In the data rows, 128 means zero.
Here is a table of points, one per row:
[ 86 132 119 133 131 136  92 155 110 156 148 140 139 135 144  99 129 105 114 187 172 122 154 128 131  91 152 179 119  95 114 129 124 144 121 165 113 121 133 169 156 131 156  97 121 107 121 123]
[165 114 144 125 156 199 168 131 103 141 111 153 143 166  85 166 110 138 137 101 127 112 120 145 163 106 122 143 117 157  84 133 127 130  92 156  99 126  97 120 140  97 135 113 114 140  99 130]
[ 80 123 157 111 142 118 175 122 119  99  96  90  47 132 164 145 126 109 107 124 140 101 109  94 140 159 137 137 145 155 110 119 144 121 138 153 123 161 128 103  95 128 156 100 131  87 117 165]
[128 142 140 120 119 109 111 156 139 118 163 159  84 107 150 115 128 157 141  71 114 141 163 132 122 160 150 117 135  95 121 158 166 135  98 142 126 140 117 128 168 154 115 124  98 134 153 149]
[ 96 171 159 109 143 111 144  71 147 156 114 160 143 126  79 115 152 137 163 171 137 102  97 159  77 156 133 141 135 113 173 146 135 103 114 123 102 116 122  90 111  86 134 107 126 132 169 138]
[152 144 156 178 124 136 143 126  83  94 142 132 150 122 139 136 173  92 162 161 143 150 159 105  92 169 101 102  91 151 135 131 138 171 130 113  98 154 141 100 155 151 130 134  91 126 108 131]
[122 129 164 116 109 135 121 143 143  94  75 112 104 108  99 133 136 127 119 160 103 187  96 146 141  95 147 150  96 105 154 142 116 101 119 133 127  95 125 153 174 133 139 141 131 145 111 152]
[138 149  86 156  90 143 121  97 120 135 138 117  98 110 114 185 100 109 118 139 175 120 110  95 140 123 106 168 139 111 155 114 176 116 133 151 119 113 138 116 133 127  83 150 141 164 114 115]
[147  93  98  89 112  92 103 132 118 161 135 164 144 112 119 174 176 111 131  97 128 114  99 109 128 106 149 133 126 104 106 138 119 154 117 140 141 162 133  88 131 124 173  97 143 147 121 123]
[ 80 130 142 174 168 155  86 169 195 129 121 153 158 148 115 163 135 167 121 127 144 170  93 117 126 155 136 101 134 139  95 108 169 120 122 138 144 144 162 142 111 122 126 119 110 112 155 116]
[ 87 142  86 157 116 117 138 151 131 113 139 133 178  97 115 145 116  91 105 155  83 111 137 154 141 133 109 111 151  90  84 166 101 118 169 123 153 135 125  91 118 117 112 101 137  87 117 130]
[ 91  88 134 113 136 114 139 104 118 116 104  88 167 123 141 102 131 169 167 104 121 135 162 126  73 136  89 185 119 134  84 150 129 113  89 142 129 128 137 143 112 148  98  90 155 151 102 114]
[107 130 150 150 107 112 112 146 129 118 158  94 131 133 115 108 101  97 167  93 113 147 122 129 159 125 119 120 101 113 117 118 131 129 150  72 105 108 130 142  98 120 163 121 183 150 120 142]
[132 112 135 102 111 109 144 121 157 126 124 169 125 168 110  94 118 108  86 118 120 164  99 137 127 153 111 176 158 149 166 138 133 188 124  97 176 150 144 130 131 126 131 133 124 103  63 126]
[134 117 121 139 134 142 141 114 115 137 111 130 132 120  89 121 123 101 140 138  78 104 117 131 106 137 144 119  94 116 106  36 137 106 118 110 147 173  96 161 173 144 161 141 149  96 135 127]
[108 117 142 152 120 174  83  84 115 130 138 101 123 168 135 133 133 121 123 137 149 140 129 125 146 159 153 121 139 124 122 148  79 161 108  80 106 145 109 109 123  95  98 136 175 125 137 136]
[175 165 138  95 159 106 155 170 143 144 122 113 128 141 146 110 150 121 157 160 111 165 102  78 146 103 151 130 115 130 118 170 127 107 131  98 104 105 138 119 134 127 111 110 140  91 123 108]
[138  82 119 143 148 132 137 152 105 106 135 104 138 131 150 105 122  93 120 131 120 138  97 140 122 108 104 111  99  98 158 138 163 109 117 161 150 141 125 115 121  39  94 123  73 131 127 149]
[111 121 123 120 162 145  82 159 128 135 128 132  86 124 138 137  92 115  91 145  99 129 149 161 117 137 144 156 106 164 160 133 117  99 133 108  98 169 124  93 125 170 134  76 117 182 125 111]
[168 135 215 165 113  87 107 133 177 120 146 100 166 134 137 136 108 118 122  91 131  97 122 147 143 150 123 174 127 120 116 122 118 117 146 151 130 133 110 113 134 113 136 144 114 140 116 130]
[144 144 120 126  95 126 150 120 156 144  99 134 115 103  91 112 123 118 122 139 150 133 164 150 172 161 116 108 149 125 105 140 140  99 128 134  63 172 133 147 143 148 100 130 121 105 110 145]
[118 135 144 158 163 147 175 110 157 111 161 128 143 105 128 155 120 126 133 157 157 149 143 106 129 105 105 138 154 142 135 120 103 126 109 127 207 105 100 131 155 176 136 114 132 133 137 162]
[ 94 167 117 114 124 112 146 135 137 156 152  87 163 118 154 128 150 171 131 115 110  87 159 128 163 100 147 142 140 161 178 115 148 138 121 121 139 145 117 129 158 100 137 138 133 123 118 166]
[135 127 178 119 122 141 124 113  95 138 135 127 113 130 155 114  86 124 125 137 130 141 156 156 106 111 189 114 167 105 108 148 126 127 121 167 155 135 106 105 141 108 124 176 145  93 149 104]
[135 182 109 109 119 152 112 106 112 125  99 128 134 164 134 113 113 153 116 119 144 157 144 140 158 123 110  66 133 133 110 144 145 131 115 133 169 116 149 127 124 114 168 104 152 155 119 150]
[114 107 134  90 163 114 139  88 130 115 180 132 108 151 122 167 167 136 130 103 155 123 119 128 165 124 102 120 118  83 109 157 103  89 148  99 125 126 119 131 165 150 144 140  93 117 131 104]
[113 157 139 135  86 112 155 122 109  95 100 164 129 145 133 162 118 165 119 107 126 134 134 127 101 112 156 131 120 127 130  96  99 120 171  97 138 125  97 151 102 114 104 117  99 145 143  72]
[145  94 148 115 103 108 123 131 147 156 103 120 139 135 109 130 155 122 121 149 167 159 178 147 124 125 118 132 102 155 131 120 144 159 181 168 136 129 136 104 121 126 175 151 144 135 153 110]
[123  95 158 166  93 134 135 106  90 124 110 166 147 107 153 101 172 151  92 128 121 115 125 115 188 127 153 150 113 126 135 133 169 117 100  85 145 141 157 140 131 130  96 115 141 129 150 113]
[127 162  91 138 108 129 149 140 138  98 143 111 130 112  82 101 145 109 124  95 139 113 123 151 116 125 147 133 139 149 118 153 165  86  93 137 139 131 162 117 122 141 155 162 146 132 124  76]
[116 112 123 123 130 178 135 166 146 137 125 152 133 157 134  93 130 135 167  97 133  90 118  80 122 171 145 127 130  92 162  86 111 125 165 168 120  90 158 108 153 139 109 128 162 112 103 136]
[159 171 151 116 126 172 133 162 143 139 140 126 125  58 122 127 131 126 119 130 126 112 128  93 138 148 120 133 127 105 146 131 123 170 110 118 138 130  83 137  98 112 142  88 136 166 143 117]
[167  98 131  86 137 118 107 128  96  79 155 151 149 126 122 126 122 138 107 151 126 143 153 137 123 169 113 108 163  95 163  86 123  84  96 126 128 119 143 134  95 131 153 127 143 136 129 173]
[104 125 119 152 175 103 146 103 129 153 132 144 120 130 135 146 105 131 122 143  89 144 123 109 101 117 155 108 114  90 118 141 168 157 115 122 116 124 115  97 115 151 124 189 158 168  70 128]
[164 130 115 145 157 109 139 140 108 140 134 131 111 134 152 163 108 114 109 117 146 126 124 131 104 129 119 156 110 153 140 130 128 100 132  96 151 127 176 120 155 125 125 125 177  93 181 127]
[116  92 111 149  99 133 125 135 130 133 135 112  92 146  87 151 115 140 175 138 145 121 166 137 132 110 142 142 155  90 150 126 128 122 131  86 134 108 150 137 114 116 141 110  82 122 101 123]
[125 180 105 138  96 127 132 140 135 152 157 142  88 176 142 142 150 121  90 109  90 134 148 141  85 140  80 154  90 124 103 113  96 136  83 139 114  88 138 142 131  94 127 139 124 105 138 147]
[135 130 117 128 136 148 141  99 133  98 100 160 140 125 135  83 113  84 104 100 119 115 143 116 111 137 132 114 148 139 135 151 111 128 167 138 127  91 130 127 176 128 125  98 127 157 131  95]
[ 95 119 110 131  76 105 115 121 160 110  96 163 142 133 179 129 127 136 122 147 122 136 125  78 152 108  90 109 111 134 139 117  87  87 101 158 103 139  97  97 125 133 144 161 127 136 133 125]
[110 101 118 123 153 115  96 117 146 166  93  98 126 117  95  84 107  98 105 102 154  93 138  89 128 125 114 103 123 152 117 132 112 127 107  84 134 101 126 117 157 120 123 159  85 148 169 147]
[133 127 132 126 158 127 123  93 108 101 119 105 112 109 107 120 130 166  95 135  87 129 152 109 166 129 107 143 110 107 110 106 152 160 152 150 112  78 162 106 108 117 152 120 127 116 164  98]
[130  94 139 141 125 113 150 143 103 196 153 135 137 144 153 136 130 132 105 151 106 133 123 109 117 160 107 110 190 160 123 140 167  90 163 118 103  91  90 184 131 112 159 126 125 151 119 111]
[123 148 110  67 125 159 133  96 134 149 134  93 143  99 168 129 132 104 126 124 144 160  93 135 116 165 128 140 113  99  99 114 117 124 163 133 143 168 149 186 124 118 111 146 122 168 138 127]
[156 144 100 112 149  77  99  96 139 135 128 158 125 161 126 119  67 138 179 144 126 124 150 122 159 130 117 128  84 136 129 122 160 133 149 135 157 152  98 140 137 116  91  94 133 107 130 133]
[110 130 127 149 173 110 141 136 102 157 104 181 110  55 132 112 114 146 137  92 146 147 124 160 139 119 105 141 125 126 128 120  95 164 145 118 108 118 138 149  93 118 131 164 109 102 118 158]
[121 130 100 147 109 139  98 134  87 101 134 133 115 130 131 103 104 135 176 126 139 113  67 117 128 152 115 141 119 152 142 184 133 137 121 144 145 130  86 154 107 149 187 149 113  99 147 107]
[129 112 113 150 120  93 148 121 127 148 106 113 143 131 141 158 146  80 128  79 163 157 123 166 129 132 175  85 113 128 159 119 125 136 100 158 119  80  95 149 103 163 106  75 146 111 135 143]
[101 124 137  70 121 188 121 153 127 138  96 125 165 112 159 186 114 109 159 109 116 127 172 145 123 124 112 119 111 144 167 144 148 120 131  93 137 119 141 113 118 130 131 168 113  95 121 108]
[167 115 114 119 105 140  90 119 124 137 104 108 151 130 128 156 127 145 126 138  77 113  88 142 126 133 123 158 162 133 113 148 140 158 139 134 116  97 121 121 130 194  95 138 114 101 166 175]
[126 159 132 116 140 120  83 168  75 109 124 136 126 125  94 108 166 129 129  97 160 159 126 106 100  81 109 148 174 148 106  98 136  99 166 119 127 140  87  98 126 120  89 142 150 126 117 160]
[121 118 142 134 107 153 168 131 115 168 191 145 125 138 135  84 112 142 145 137 127 137  93 174 160  99 110 120 108 155 128 110 101 107 142 147 129 139 158  89 103 173 111 132 131 150 151 134]
[156 126 112 148 116 160 117 105 160 123 126 134 102 131 165 102 174 147 124 141 134  83 127 155  93 100 159 113  96 135  91 136 156 114 177 102 155 106 118 120 108 139 140 124 102 139  92 183]
[154 150 127 110 152 111  96 126 113 132 150 110 160 115 119 122 124 149  79 143 156  96 124 119 132 153 161 118  91 147 135 111  97 108 108 132 131 100 124 133  85 152 113 145 101  88  62  93]
[141 115 119 134 107 111 107  95 133 109 153 135 122  74 136 155 105 136 169 134 107 145 116 113 116 126 174 118 152 199 107 119  88 128 122 141 111 115 189 137 157  74 139 114 116 135 108 144]
[160  82 105 113 125 127 163 173 175  86 123 151 119 123 131 130 116 142 130 165 162  87 150 126 112 124 135 131 117 133 102 154 117 140 111 106 116 132 118 159  93 107 113 163 174 142 156 138]
[103 134  98 114 130 100 176 164  95  91 131  99 170 164 106 134 100 174  99 135 150 127 107 136 124 143 163 124 120 124 133 130 121 172 149 127  97 141 130 126 168 137 133 140 107 161 154 158]
[130 105 126 140 128 117 114 152 125 140 122  91  82  99 118 133 160 193 128 144 127 112 104 169 121 149  85  75 123 132 151 136 103 147 134 144 154 134 112 129 182 111 100 118 171 121  97  83]
[138 122 103 154 171 154 119  94 154 106 151 119 132 145 104 128 168 125 118 100  86 142 156 116 130  96 141 134 132 144 189 164 108 122 158 168 102 173 120 181  94 123 127 147 147 119 143 133]
[114 119  97 101 133 118 137 140 143 116 145 111 101 139 120 110 168  93 163 156  95 152 140 140 168 152 152 137 154 161 108  78 130 153 108 132 153 102 100 110 103 128  92 146  94 152 153  93]
[184 148  96 177 152 123 138 134 133 153  67  90 125 151 168 112 132 148 153 127 129 135 132 132 127 123 127 139 179  82 139 109  86 119 109 117 134 167 149 112 115 139 159 131  99 147 133 107]
[139 112 127 108 106 147 131 105 170 116 165 106 135 114 141 102  98 145 104 116 144 147 102 123  82  61 103  98 149 120 132  89 159 164 111 104  70 143 114 114 131 135 134  94 118  78 135  95]
[124 132 179 117  92 117 132 136 109 162 129 116 108 145  72 131 115 120 121 133 101 107 135  68  95  99 127  83 123 123 131 153 102 134 126 150 166 155 171 160  93 155 100 121 108 139 137 139]
[116 155 165 114 158 105 102 133 122  92 110 149 123 153 159 145 145  85 149 146 126  59 112 167 143  83  94 100 167 131 132 108 142 164 114 134 108 124 164 173 131 144 114 137 141 158 125 108]
Along one direction, these points spread out more than along any other. For each point below, how far along it does it lie, from 0 to 99? The average is 50, and the first point in the table lies past the average. One standard deviation of the points above along it is 16.
[123 148 110  67 125 159 133  96 134 149 134  93 143  99 168 129 132 104 126 124 144 160  93 135 116 165 128 140 113  99  99 114 117 124 163 133 143 168 149 186 124 118 111 146 122 168 138 127] ~ 25
[164 130 115 145 157 109 139 140 108 140 134 131 111 134 152 163 108 114 109 117 146 126 124 131 104 129 119 156 110 153 140 130 128 100 132  96 151 127 176 120 155 125 125 125 177  93 181 127] ~ 67
[156 144 100 112 149  77  99  96 139 135 128 158 125 161 126 119  67 138 179 144 126 124 150 122 159 130 117 128  84 136 129 122 160 133 149 135 157 152  98 140 137 116  91  94 133 107 130 133] ~ 73
[116 112 123 123 130 178 135 166 146 137 125 152 133 157 134  93 130 135 167  97 133  90 118  80 122 171 145 127 130  92 162  86 111 125 165 168 120  90 158 108 153 139 109 128 162 112 103 136] ~ 64
[124 132 179 117  92 117 132 136 109 162 129 116 108 145  72 131 115 120 121 133 101 107 135  68  95  99 127  83 123 123 131 153 102 134 126 150 166 155 171 160  93 155 100 121 108 139 137 139] ~ 37
[130 105 126 140 128 117 114 152 125 140 122  91  82  99 118 133 160 193 128 144 127 112 104 169 121 149  85  75 123 132 151 136 103 147 134 144 154 134 112 129 182 111 100 118 171 121  97  83] ~ 67
[ 87 142  86 157 116 117 138 151 131 113 139 133 178  97 115 145 116  91 105 155  83 111 137 154 141 133 109 111 151  90  84 166 101 118 169 123 153 135 125  91 118 117 112 101 137  87 117 130] ~ 70
[ 96 171 159 109 143 111 144  71 147 156 114 160 143 126  79 115 152 137 163 171 137 102  97 159  77 156 133 141 135 113 173 146 135 103 114 123 102 116 122  90 111  86 134 107 126 132 169 138] ~ 33
[175 165 138  95 159 106 155 170 143 144 122 113 128 141 146 110 150 121 157 160 111 165 102  78 146 103 151 130 115 130 118 170 127 107 131  98 104 105 138 119 134 127 111 110 140  91 123 108] ~ 67
[ 94 167 117 114 124 112 146 135 137 156 152  87 163 118 154 128 150 171 131 115 110  87 159 128 163 100 147 142 140 161 178 115 148 138 121 121 139 145 117 129 158 100 137 138 133 123 118 166] ~ 65
[165 114 144 125 156 199 168 131 103 141 111 153 143 166  85 166 110 138 137 101 127 112 120 145 163 106 122 143 117 157  84 133 127 130  92 156  99 126  97 120 140  97 135 113 114 140  99 130] ~ 58
[138 122 103 154 171 154 119  94 154 106 151 119 132 145 104 128 168 125 118 100  86 142 156 116 130  96 141 134 132 144 189 164 108 122 158 168 102 173 120 181  94 123 127 147 147 119 143 133] ~ 30
[138 149  86 156  90 143 121  97 120 135 138 117  98 110 114 185 100 109 118 139 175 120 110  95 140 123 106 168 139 111 155 114 176 116 133 151 119 113 138 116 133 127  83 150 141 164 114 115] ~ 33
[139 112 127 108 106 147 131 105 170 116 165 106 135 114 141 102  98 145 104 116 144 147 102 123  82  61 103  98 149 120 132  89 159 164 111 104  70 143 114 114 131 135 134  94 118  78 135  95] ~ 63
[168 135 215 165 113  87 107 133 177 120 146 100 166 134 137 136 108 118 122  91 131  97 122 147 143 150 123 174 127 120 116 122 118 117 146 151 130 133 110 113 134 113 136 144 114 140 116 130] ~ 64
[126 159 132 116 140 120  83 168  75 109 124 136 126 125  94 108 166 129 129  97 160 159 126 106 100  81 109 148 174 148 106  98 136  99 166 119 127 140  87  98 126 120  89 142 150 126 117 160] ~ 70
